(in the rows, 128 means zero)
Named turns come first, each shown by rows before and after it. Which turns, in which order, take the first row of each pair that follows to the second? Write the first one first, as in the answered first pair.
turn govi:
[ 94 124 134 126 150 152 120 127 151 134 172  93 108 142 108 125 145  96
 119] => [ 69 136 129 142 132 118 108 114 136 137 138 107 118 119 108 116 136  86
 130]
[150 139 103 129 129 110 107 125 129 147  53 146 133 133 168 147 121 148
  99] => [184 119 113 114 149 154 121 149 147 147 102 130 113 155 166 157 137 153
  92]
[ 80 141 140 159 100 109 121 114 130 120 137 117 137 129  92 109 116  88
 141] => [ 91 140 149 151 105 125 122  94 134 113 103  94 152 119  98 135 106 148
 125]
turn Peza:
[145 132 131 130 130 136 116 124 122 118  99 119 142 143 127 143 122 174
  91] => [129 121 132 142 124 163 128 118 148 101 118  95 136 127 104 133 116 157
  99]
[ 85 132 124 163  89 113 118 112 122 127 141 105 123 100 103  91 131  83
 162] => [125 152 112 144 110  82 104 117  78 157  92 151 137 119 160 114 137 139
 146]
[ 89 159 125 136 113  92 121 139  97 122 131 124 149 138 104  97 122 102
 149] => [160 150 107 128 132 106 128 136  93 139 113 156 165 141 170 125 118 163
 136]
[ 85 149 145 104 151  75  96 149  74 128 126 111 101 174  78 126 150 113
 114] => [179 127 129  85 169 119 115 142  91 146 115 139 119 172 162 162 144 189
  99]
turn zefun:
[131 121 102 140 128 140 121 126 111 112 108 131 122 127 145 128 122 166
 148] => [128 120 101 149 118 158 135 121 129 107 123 127 122 119 143 120 120 150
 152]
[140 130 115 125 121 145 141 121 144 152 144 143 128 116 148 123 130 114
 132] => [132 130 118 122 127 146 137 129 142 150 160 130 117 130 128 125 140 105
 129]
[160 134 104 113 129 141 138 132 137 132 146 137 117 141 165 130 133 130
 123] => [153 133 106 119 127 144 146 137 140 133 153 137 114 141 159 128 134 123
 130]
[106 114 134 152  86 147 150 102 184 103 118 101 142  94 123 115 109 146
 116] => [ 96 117 147 138 101 141 142 131 164  97 153  80 116 131  85 112 125 123
 112]

Between the rows of a pair lie 2 to 3 turns.
[ 92 130 144 145 119 117 142  94 143 117 100 103 148  96 113 117 127 150
 133] => [116 104 143 131 138 144 158 131 151 117 179 104 114 129 107 113 143 108
 134] => govi govi
[100 113 146  91 164 122 103 133 128 123 104 118 108 162  90 103 150 149
  96] => [ 95 121 130 106 152  94  99 132 116 136 106 160 102 155 108  88 153 114
 107] => Peza govi govi
[152 114 115 111 176 151 129 115 149 128 153 112 117 148 129 145 133 131
 123] => [158 121 115 105 185 134 120 118 131 138 137 126 118 152 138 148 139 140
 119] => Peza Peza Peza
[111 125 127 108 143 122 111 147  90 123 151 125 140 147 101 129 130 104
 126] => [119 118 114 120 132 130 124 143 108 125 163 148 139 127 120 122 121  75
 137] => Peza Peza govi
[ 71 117 142 132 116 156 140 106 154 107 120  75 139 117  89 101 115 142
 124] => [ 63 125 146 121 123 135 129 130 125 109 147  78 118 150  69 102 132 122
 125] => zefun govi govi
[108 123 148 142 119 151 136 126 146 108 132  96 132 115  91 124 115 141
 124] => [104 127 150 130 130 140 127 142 128 113 149 102 120 139  75 123 128 129
 118] => zefun govi
[172 114 111 113 139 132 130 152 125 138 179 142 113 165 153 134 138 135
 126] => [ 95 139 108 147 105  87 121 127 120 132 143 145 123 126 118 102 125  85
 146] => Peza govi
[102 121 118 155  97 139 155 116 167 124 134 134 133  83 131 110 109  95
 144] => [171 125 116 125 130 144 145 123 136 143 120 149 138 116 183 145 115 168
 119] => Peza Peza govi
[118 129 118 139 113 126 134 109 139 131 103 133 149 101 135 130 123 126
 128] => [125 134 132 123 127 126 124 118 124 131  99 118 146 122 133 144 127 160
 116] => zefun Peza govi
[146 101 133 125 134 163 152 146 159 118 190 117  98 132 122 119 135  94
 131] => [133 147 105 141 120  82 124 127 103 151 102 187 124 124 158 113 129  95
 140] => govi Peza
[114 131 137 144 139 146 126 114 158  97 112  79 156 120 107 131 120 142
 122] => [117 122 141 135 146 148 128 139 156 101 148  81 135 145  90 127 132 118
 127] => zefun govi
[145 126 102 142 137  94 126 115 120 154 108 182 150 125 194 127 132 150
 138] => [ 99 114 105 162 115 107 142 117 157 135 153 160 140 102 151  97 123  78
 157] => zefun Peza
[108 142 128 154 110 117 128  86 143 113  55 113 156  74 126 123 106 161
 137] => [115 139 129 124 136  87 113 166  98 136 170 136  88 162  92 106 151  72
 141] => govi govi Peza
[155 122 141 136 138 146 145 149 113 133 148  89 111 156  89 135 173 125
 137] => [166 140 130 147 126 126 144 111 107 146  72 121 146 118 139 148 153 170
 131] => govi govi Peza
[ 81 160 118 136 102  89 109 119 106 128  81 135 134 119 117 130 128 117
 133] => [176 112 118 108 133 166 140 138 138 133 136 140 121 141 169 160 138 161
 118] => Peza govi
[139 133 102 134 125 150 142 123 152 116 106 149 135  85 164 144 105 136
 138] => [ 94 138 114 141 119 139 137 133 151 103 145 122 111  99 107 117 113  83
 150] => govi Peza
[ 71 121 170 115 151 140 115 167 143 126 173 100  77 163  66 138 133 126
 149] => [ 50 146 163 131 127 114 106 109 142 129  63 109 129 104  96 148 101 178
 144] => govi govi zefun
[114 140 141 123 131  90 108 130  95 136 110 129 129 138 115 129 135 143
 123] => [103 119 136 144 111 130 135 103 145 118 117 117 133  95 114 117 118 121
 136] => zefun Peza Peza
[ 67 131 138 143 108 118 141 105 142 102 116 102 120  97  98 101 131  97
 143] => [161 118 119 122 131 150 146 102 143 125  94 141 141 100 184 138 129 177
 124] => Peza Peza
[ 71 169 149 145 127 100  84  96 102 107  75  84 138 124  46 121 123 126
 132] => [171 112 136 132 141 199 129  88 178 105 103  86 154  95 128 153 107 190
 115] => Peza Peza
[137 138  94 131 117 136 149 131 130 129 114 159 175 109 193 109 150 130
 147] => [ 98 145  99 143 108 117 145 144 121 125 144 146 152 120 148  83 156  75
 158] => zefun Peza
[145 146 136 122 137  73 118 113 102 139 138 138 104 140 129 117 110 110
 143] => [127 138 138 132 129  85 125 111 113 127 154 125 102 138 111 108 113  91
 146] => Peza Peza Peza
[ 72 148 123 122 104 133 160 136 132 112 136 127 125 100 138 136 104  88
 127] => [ 75 167 127  99 123 100 142 152  87 121 123 120 119 140 129 149 114 115
 117] => zefun zefun
[115 135 117 136 147 111 111 138  94 134 121 154 133 144 135 119 135  99
 128] => [146 123 130 122 160 142 114 139 115 121 118 124 139 150 140 144 134 156
 107] => govi govi
[167 136 134 159 132 156 163  97 163 145  95 126 125 141 142 139  96 129
 129] => [146 167 143 141 147 105 136 117 108 156  87 123 117 184 116 141 113 123
 125] => Peza zefun Peza
[ 99 126 133 123 161 100 113 120 109 112 145 122 113 150  66 109 125 116
 132] => [101 130 119 144 140 109 119  78 131 111  91 140 147  95 109 112  97 140
 129] => govi zefun zefun
[111 129 141 121 136 127 130 143 113 118 144  99 122 138  85 113 134 104
 138] => [104 141 131 133 130 110 122 113 110 121  79 123 150 108 118 117 121 133
 134] => govi zefun zefun
[143 128 139 102 156 143 123 147 124 118 141 110 109 148 120 155 142 159
 110] => [153 121 123 107 149 137 126 153 125 124 162 141 100 147 137 142 146 124
 122] => zefun govi
[168 139 158 122 136 135 140 151  98 130 123 126 151 161  93 159 126 164
 115] => [111 149 158 149 110 109 135 133 106 123 110 119 156 132  56 133 117 120
 133] => zefun Peza Peza
[151 133 115 110 129 114 121 132 124 148 118 140 133 150 140 139 136 133
 131] => [122 122 113 130 106 131 138 115 161 135 126 127 137 112 130 125 123 107
 141] => zefun Peza govi
[166 138 111 120 140  80 105 111  90 147 107 136 148 147 158 119 132 154
 103] => [169  99 100 140 126 134 145 121 150 134 189 124 126 128 142  98 129  83
 119] => Peza govi
[163 128 136  95 163  90 132 166 121 131 109 199 102 167 132 146 144 153
 125] => [175 109 143  90 167 141 150 162 149 117 131 168  98 162 128 156 139 171
 121] => Peza zefun zefun
[153 109 130 118 158 152 138 138 125 122 126 134 139 144 162 149 127 160
 113] => [ 94 108 139 137 136 148 141 137 144 102 149 104 134 124 108 117 123  95
 131] => zefun Peza
[170 106 133 126 114 167 142 112 141 137  94 136 165 118 143 143 112 151
 126] => [ 98 121 152 127 107 133 126 126 124 118 117  96 144 142  62 121 123  98
 134] => Peza zefun govi
[146 178 115 113 118  89 111 132 104 142 103 149 136 117 153 140 133 137
 123] => [109 144 127 130 104 140 134 127 161 115 153 100 123  89  99 124 122  94
 135] => Peza Peza
[108 132 117 139 131 108 139 122 135 124 135 139 121 120 125 115 133  98
 148] => [120 141 125 125 143 102 123 119 113 125 100 125 137 131 134 141 134 152
 134] => zefun zefun govi
[118 160 138 116 152 101 117 146 119 137 135 110 123 155  84 135 134  98
 123] => [163 158 137 106 156 120 129 128 129 147  96 127 147 141 138 161 124 156
 117] => govi Peza
[177 116 116 131 137 145 130 107 153 132 132 142 131 109 171 137 130 141
 110] => [135 128 134 125 144 112 108 142 125 121 171 116 103 152 102 119 155  93
 115] => zefun zefun Peza
[ 97 142 136 140 127 114 110 143 108 140 135 122 124 143  95 111 143  82
 129] => [106 126 140 147 126 149 130 139 141 133 156 113 120 131  91 112 137  81
 129] => Peza Peza Peza
[179 119 135 107 150 184 151 110 160 111 113 111 148 117 160 152 109 207
 105] => [ 58 146 159 133 119 125 125 103 142  86 114  65 138 109  52 111 115 120
 127] => zefun Peza govi
[123 160 139 117 136 103 110 126  92 132  89 110 137 129 114 132 134 168
 130] => [157 132 146 109 151 148 133 132 121 124 120  95 131 128 122 144 136 189
 124] => govi Peza zefun
[128 121 132 134 116 140 128 117 157 130 135 136 128 100 141 129 124 111
 137] => [144 130 137 102 141 127 110 142 123 136 141 132 122 147 131 144 137 139
 124] => zefun zefun Peza
[115  88 153 109 134 183 133 131 147 105 140  62 139 123  98 133 111 147
 115] => [100 134 126 110 137  81  89 163  59 142 126 133 125 165 108 119 134 101
 127] => govi Peza
[134 126 118 147 120 130 135 105 125 124 122 152 148  99 129 125 117 108
 138] => [152 136 126 122 141 117 119 122  92 134 137 156 131 143 122 136 133 123
 128] => zefun zefun Peza
[139 147 132 106 132 146 126 101 116 133 110 100 126 137 107 147 116 167
 120] => [164 134 124 101 138 159 128 124 118 140 152 112 109 157 114 143 128 148
 123] => zefun govi zefun
[105 144 128 125 133 139 108 109 102 116  72  97 118 139 104 137 118 155
 135] => [129 126 122 132 131 182 133  95 143 115  78 107 123 106 128 140 105 158
 140] => Peza zefun
[132 132 112  79 128 126 147 142 124 137  99 107 145 131 156 130 134 167
 120] => [117 118  95 103 105 123 162 151 143 143 142 135 125 114 152 101 133  95
 138] => zefun govi govi
[ 94 159 118 143 102 115 125 112 127 107  55 130 156 111 135 135 128 150
 143] => [132 111 122 130 119 189 161 143 176  95 159 102 121 133 122 134 141 116
 143] => zefun govi govi
[116 120 119 131 121 156 148 112 160 117 118 109 139 101 131 127 106 126
 138] => [105 120 113 140 113 139 143 117 160 121 121 121 134 100 125 117 114 107
 141] => govi govi govi
[162 136 140  93 138 136 127 127 128 113 116 106 154 128 147 155 139 181
 113] => [125 144 141  90 137 109 111 153 106 112 150  95 130 153  97 137 155 132
 119] => Peza govi zefun
[113 134 100 141  98 151 118  96 128 146  74 105 137 123 143 180 115 197
 123] => [108 103 108 136 102 199 141 122 165 126 166  79 103 139 109 167 126 144
 132] => Peza govi
[106 169 141 127 133  70 123 102  81 146 105 117 128 136 118  88 136 130
 130] => [156 138 127 137 127 125 152  78 133 145 101 136 148  93 178 101 113 162
 123] => zefun Peza
[108 141 162 100 125 106 120 140  93 108  93 111 152 111  49 134 145 103
 141] => [171 125 147  97 132 136 135 120 108 118  65 132 170  91 114 165 131 165
 131] => zefun Peza
[108 136 133 152 103 130 129 111 154 116 135 162 136 107 130 121 116 101
 141] => [133 121 136 139 114 158 138 127 165 111 168 153 123 123 129 127 121 102
 136] => govi govi govi
[111 152 119 114 129  91 106 133  86 130 106 150 127 149 123 134 143 130
 133] => [117 107 133 127 116 171 146 119 155 107 155 112 118 114 107 130 135 116
 140] => Peza Peza
[120 133 131 118 139 114 120 151 111 135 142 133 114 162 111 121 143 108
 130] => [150 128 118 122 138 124 131 140 121 150 134 162 123 140 159 127 138 130
 130] => Peza zefun govi
[103 158 129 124 131 106 104 125  95 119  55 122 146 115 115 139 122 159
 114] => [158 121 132 113 148 168 134 127 133 116  91 111 145 115 143 154 118 187
 109] => govi zefun
[147 127  94 135 133 120 148 151 123 157 143 187 120 128 176 112 130  87
 138] => [141 125 113 137 126 153 154 109 153 136  82 149 153  88 177 136 104 160
 127] => Peza govi govi
[134 122 113 141 140 102 109 115  99 127 100 164 135 111 168 108 127 151
 122] => [111 111 112 160 121 118 124 111 134 115 125 158 130  90 149  87 120 103
 136] => zefun Peza
